Rotation paths and how fast each direction turns (deg/step):
Each turn is a multiple of 5 degrees from 10 to 175, or 0.
Each row of a path follows its step; steps can be skipped.
path 1
step 0: -6	4	-5	16	-3	-4	-15	-8	-11	-3	-8	11	4	-1	16	3	-9	15	12	5	3	-11	14	9	-6	-9	-2	-20	-6	-23	-1	-7	-8	3	-14	1	2	-10	9	14	6	9	-18	-5	-2	19	2	-4	4
step 1: -16	-10	-4	3	4	-10	-4	3	-6	7	33	2	-5	6	5	-13	-4	-10	15	-3	-13	4	-17	-8	-11	-14	-12	-6	1	5	8	-3	-16	9	5	-9	1	13	5	-2	-1	6	1	-4	2	14	3	-22	4
step 2: -16	1	3	16	23	3	11	-13	-16	-5	-5	10	-12	-9	10	5	1	5	18	0	-1	-8	-1	8	15	-1	-5	0	-2	-24	-4	-4	4	0	-2	-13	1	19	6	23	0	-9	1	-4	2	-3	7	-2	-8
step 3: -6	12	-5	22	8	-7	-11	-1	9	9	22	7	2	-4	14	-19	0	-15	6	2	-2	8	-2	-9	-6	5	-2	-18	-4	-5	4	-6	6	-9	10	4	-13	7	-25	1	-9	-16	-4	3	-11	12	8	-2	2
step 4: -9	-14	-1	9	8	0	-4	-20	-11	-1	-8	8	12	25	9	3	14	-9	19	-7	8	-7	8	-6	-4	9	0	-11	-9	1	0	3	6	12	-8	4	7	5	4	27	-16	4	-10	-5	1	5	-10	0	0
step 5: -18	16	-6	12	-1	-20	2	-3	-9	0	-6	-4	0	3	-16	0	14	-12	7	-3	-11	10	-10	-3	-11	-15	7	-17	11	-7	4	-5	-12	-5	10	9	-6	1	1	4	-1	1	-14	-6	-13	10	18	-21	-2
step 6: -1	9	9	5	11	-4	-9	-3	-14	-4	-10	-2	-8	3	10	-12	-6	3	14	11	-3	-12	3	-13	17	-9	-16	-5	-3	2	-12	4	2	25	-8	-13	-5	0	-4	19	-11	9	-9	8	7	18	15	-7	4
step 7: 0	-7	16	8	8	-11	-2	-3	-6	9	21	2	-3	-7	7	-2	13	-6	-1	8	-1	3	0	8	-5	-28	-4	-26	-5	-19	-3	-14	-8	-12	0	11	2	10	3	6	-3	0	-1	10	-1	20	-8	-9	0
step 8: -6	-1	1	0	15	6	1	-15	-2	1	9	16	0	0	18	1	-12	-19	18	-5	-11	-10	4	4	-1	4	5	-1	-5	-11	8	16	-11	4	-9	-17	-11	-4	7	14	-2	-5	-10	-20	-1	21	6	-7	11
step 9: -15	1	1	10	6	-17	11	-14	-6	2	18	7	-9	6	-2	-26	17	-3	11	6	8	3	-11	-8	-14	8	-2	-7	0	-11	-10	-18	1	-1	5	0	4	8	14	8	6	-19	-5	2	2	-1	11	-3	-1
-1	1	0	-1	4	0	6	1	1	2	-6	2	1	-3	-5	4	2	-4	3	-3	1	-1	0	3	1	-1	0	2	2	-6	-1	3	0	3	1	0	-5	2	1	-4	1	-2	5	-4	-5	0	-1	-5	6 -> 120
2	0	4	-3	0	1	3	1	-3	-1	-2	1	0	1	2	-1	3	1	1	-1	-3	-3	-1	3	-2	0	2	1	2	-5	0	5	-5	-2	4	8	4	5	1	6	2	2	2	5	-2	-4	-3	0	-5 -> 140
1	2	2	-7	0	-2	-3	-1	-1	2	3	-1	0	3	3	-4	-9	-3	0	-7	2	-2	1	-4	0	2	-5	1	0	4	-5	1	0	5	5	2	-2	2	2	0	-1	-1	-1	1	-4	-1	0	-2	1 -> 145
